In the data rows, the value 128 means zero.
Each pair is two rows. How far apart are they, by a hidden measure? 0 means very close, and 40 very far. Two or three weighted sums of its numbers give each row a place; it is the straight-line distance between the places.
[ 53 149 164 103 218  70 190 168 193 142 119 104 134]
[108 112 106  88 102 159 109 118 154 106 130 137  69] ~ 21
[153 125 112 142  98 135 130 120 128 109 116 136 140]
[ 92 104 128 112 126 115 143 134 169 120 128 139 127] ~ 5
[122 132 146 123 127 135 128 135 103 130 137 131 117]
[111 140 169 113 125 121 122 171  86 116 110 123 113] ~ 12
[156 111 104 168 138 121 118 106 118 166 128 114 158]
[108 114 111  95 104 143 115 128 154 101 134 136  55] ~ 15
[162 167 131 161 188  84 140 150  94 176 135  89 167]
[141 135 146  92 109 166 127 131 128 105 156 137 110] ~ 14
[138 128 108 152 136 112 149 124 156 120 124 127 148]
[132 100 101 173 163  81 136 103 152 185  95 107 190] ~ 13
[143 100  97 157 116 134 122  92 150 133 123 139 157]
[ 95 118 132 105 132 135 142 120 143 133 143 134 130] ~ 6
[134 126 109 116 100 154  89 116 119 123 145 119  69]
[ 88  92 105 110 103 148 115  96 169 126 123 140  96] ~ 14
[ 98 122 141 138 140  83 155 137 147 143 135 126 146]
[158 126 106 154 165 112 128 120 114 165 119 104 153] ~ 8
[169 164 145 111 138 140 107 132  95 141 151 109 116]
[158 125 115 130 110 157 122 111 128 117 131 128 116] ~ 20
[ 76 213 217 141 222  38 169 233  44 147 127 109 120]
[106 143 169 122 128 124 118 160  82 126 115 120 111] ~ 22
[156 120 104 151  95 132 129 118 132 106 114 137 133]
[139 105  99 177 156  84 131 107 142 178 108 114 179] ~ 17
[188 218 174  84 197 136 115 179  86 145 103  98 235]
[ 69  88 111  83 122 140 129 112 187 123 106 139  98] ~ 16
[196 230 169 170 185 108 115 179  88  93 131 130 199]
[ 90  90 113 101  99 164 121  95 161 133 131 139 118] ~ 32
[101 123 136 108 116 127 142 130 149 117 129 139 118]
[167 139 122 133 153 130 131 112 108 161 139 110 164] ~ 11
[159 121 104 153  94 130 130 118 132 102 116 136 136]
[111 236 185 202 205  16 214 241  93 113 177 127 183] ~ 15
[152  93 101 176 113 130 107  88 131 166 125 131 168]
[ 77  92 114  83 119 136 133 126 184 112 106 143  90] ~ 18
[142 121 138  84 103 182 116 104 126 114 154 143 126]
[156 120 140 118  96 148 128 151  98  97 114 137 132] ~ 17
[144 122 105 152 127 128 135 115 146 120 129 129 133]
[102 120 131 128 131 121 134 121 150 133 137 135 123] ~ 8
[162 253 181 200 227  30 191 211  36 118 201  98 118]
[106 135 142 133 126 133 123 122 117 130 140 134 106] ~ 27
[ 67  86 109 100 120 143 124  98 181 140 107 128 111]
[ 91  98 128 100 122 117 151 145 189 107 116 143 116] ~ 13
[171 167 149 109 144 133 125 137  91 145 152 103 128]
[ 91  95 116  83 109 136 135 130 176  99 112 141  88] ~ 11
[110 113 108  95 104 149 113 128 154 100 131 134  55]
[168 140 140 108 118 172 129 111 116 119 153 132 145] ~ 13
[171 150 142 114 138 152 124 112  95 157 150 113 158]
[184 168 133 127 154 125 118 127  70 171 148  94 136] ~ 13
[112 144 168 119 125 120 117 161  85 118 115 122 107]
[167 140 145 109 134 153 118 111  97 154 148 113 154] ~ 18
[136 111 102 158 135 114 138 105 160 133 118 131 162]
[130 151 152 142 109 126 120 142  86 110 130 134  95] ~ 18
[101 126 134 124 130 128 131 124 139 130 137 135 119]
[160 126 106 152 102 114 142 132 145  97 110 135 141] ~ 15
[113 120 143 111 102 164  98 121  93 120 120 135 102]
[123 141 143 133 141 132 120 131  95 143 139 123 116] ~ 4
[ 86 110 132 132 135 103 134 118 162 149 129 131 133]
[ 87  90 111  86 107 153 128 110 174 113 122 147  96] ~ 6
[170 175 146 128 142 124 126 153  93 129 162 108  94]
[137 127 109 154 142 108 148 122 155 137 119 125 151] ~ 20
[153 117 108 153 102 143 117 102 128 117 123 139 129]
[ 79  86 109 107 103 154 116  94 169 137 124 139 112] ~ 10
[102  92  92 102  84 147  99  98 155 119 124 137  72]
[157 112 103 167 140 114 115 106 122 167 128 116 161] ~ 5
[131 126 109 153 145 103 150 123 159 123 116 118 156]
[100 179 174 107 190  86 165 194 122 132 136 107 128] ~ 19
[158 125  99 156 100 114 139 128 146 102 105 133 135]
[102 120 134 114 122 126 138 128 156 118 132 138 120] ~ 9
[159 127 104 158 104 114 142 136 148  97 111 135 139]
[132 154 138 152 115 127 116 133  88 110 131 130  95] ~ 18
[186 158 122 136 145 134 130 125  93 152 148 102 132]
[126 109 141  83  98 184 129 106 141 116 149 148 140] ~ 13
[ 87 101 129 110 131 112 150 138 184 115 120 137 123]
[160 121 115 130  97 139 133 131 122 102 115 133 141] ~ 1
[154 112 105 190 142  90 119 100 116 197 120 110 181]
[153 122  96 176 158  89 132 115 129 167 123 111 170] ~ 9
[154 130 108 161 165  98 138 123 122 173 130 105 160]
[139 122  99 183 170  74 143 119 139 172 115 103 181] ~ 4
[118 142 151 128 136 137 120 143  86 132 135 126 111]
[175 136 114 145 139 145 123 108 101 158 141 112 139] ~ 12
[178 212 152 135 172  90 125 180  61 151 163  79  85]
[149 132 163  82 125 170 131 116 126 125 142 131 172] ~ 31
[165 154 146 111 127 154 111 123  97 137 159 115 115]
[152 111 100 178 149  92 128 109 134 176 120 115 173] ~ 13
[118 141 151 128 134 136 124 147  89 135 138 127 106]
[141 106 100 159 122 128 128  98 152 131 123 138 161] ~ 17
[136 119 103 156 113 110 127 117 153 114  91 129 118]
[127 126 110 114 105 145  90 122 123 121 140 119  55] ~ 23
[ 72  85 110  92 114 147 122 105 181 129 110 140 101]
[101 153 157 153 146  89 140 141 105 146 135 130 131] ~ 10
[142 123 100 180 166  77 142 121 138 168 123 107 179]
[111 113 159 100 122 158 101 143  86 126 103 131 126] ~ 20
[ 91  92 110  86 106 148 131 120 173 108 124 145  94]
[118 113 158 103 117 161 102 138  84 123 105 137 125] ~ 12
[ 90 183 195  93 179 115 108 232 166  87  85 156  61]
[133 137 140  94 115 152 129 137 133 103 152 135  95] ~ 33
[150 123 101 160 107 113 131 124 150 108  99 130 133]
[ 91 109 129 115 121 119 141 126 163 137 135 129 129] ~ 12
[ 95  96 102 108 102 152 112  96 161 122 128 145  94]
[118 152 158 139 127 130 111 145  81 126 128 125  98] ~ 16
[141 126 104 151 114 106 127 132 154 106  84 125 122]
[ 92  88  94 100  92 142  99 104 162 125 108 133  71] ~ 21
[138 105 117  95  93 190 103  87 125 125 143 140 134]
[152 129 137 107 104 181  94  97 100 140 149 122 135] ~ 3
[ 81  90 105 101 113 146 118 101 175 128 116 140  99]
[105 137 135 132 129 130 125 122 119 131 143 133 106] ~ 7
[135 109 107 150 127 136 136  99 153 128 130 136 156]
[130 107 100 149 134 115 136 101 164 137 105 129 158] ~ 1
[ 99 121 132 119 128 123 136 124 145 134 130 132 123]
[129  97  97 155 124 128 124  91 158 140 100 132 153] ~ 8
[ 85 107 132 125 135 109 139 120 166 145 129 131 130]
[159 122 107 153  96 134 129 118 127 108 119 136 135] ~ 9
[122 114 106 149 147 108 148 114 169 136 102 120 164]
[183 154 128 134 138 144 121 119  91 148 149 107 130] ~ 17
[ 85 105 129 117 132 109 147 124 171 135 128 132 133]
[104 131 137 126 127 127 130 121 133 129 140 136 115] ~ 8
[139 223 143 231 199  32 205 206  80  98 169 117 200]
[126  97  98 154 130 125 129 100 159 139 100 131 151] ~ 16
[ 92 114 134 134 134 113 132 114 152 149 134 131 127]
[100 143 150 145 150  86 138 139 120 147 133 126 139] ~ 9
[154 133 151  97 114 179 135 104 121 123 149 139 172]
[136 159 125 202 126  90 103 116 126 114 132 135  86] ~ 19
[ 92 159 164 141 135 106 131 157  84 131 130 126 111]
[ 39 206 182 137 241  21 224 231 176 168 134  81 136] ~ 24
[144 157 123 187 114  95 114 122 129 108 130 134  98]
[157 117 102 164 145 118 122 108 119 164 130 114 156] ~ 13
[ 71  88 111  91 116 149 125 106 181 124 106 140  98]
[136 121 103 160 113 107 130 124 153 111  89 127 121] ~ 11
[137 165 129 153 176  91 159 178 145  98 106 105 141]
[ 74  96 120  81 118 125 139 137 183 105  97 140  89] ~ 17
[177 167 135 126 160 123 151 138  97 152 153 106 161]
[ 68  89 110  82 121 141 126 113 185 117 102 142  94] ~ 4
[125 132 152 113 112 136 138 153  97 115 129 134 117]
[131 121 148 106 103 137 147 161 109 103 127 140 120] ~ 5
[ 66 102 132 122 145  98 140 122 168 169 115 125 138]
[100 120 129 119 128 124 135 126 147 128 133 136 121] ~ 8
[112 114 137 108 109 166 100 120  94 122 119 138 104]
[ 89  89 163  39 123 144 115 182 117 116  64 130 119] ~ 16
[ 83  90 106 124 100 144 111  89 166 144 127 138 111]
[144 114 119 150 105 165 101  95 103 125 132 142 121] ~ 13
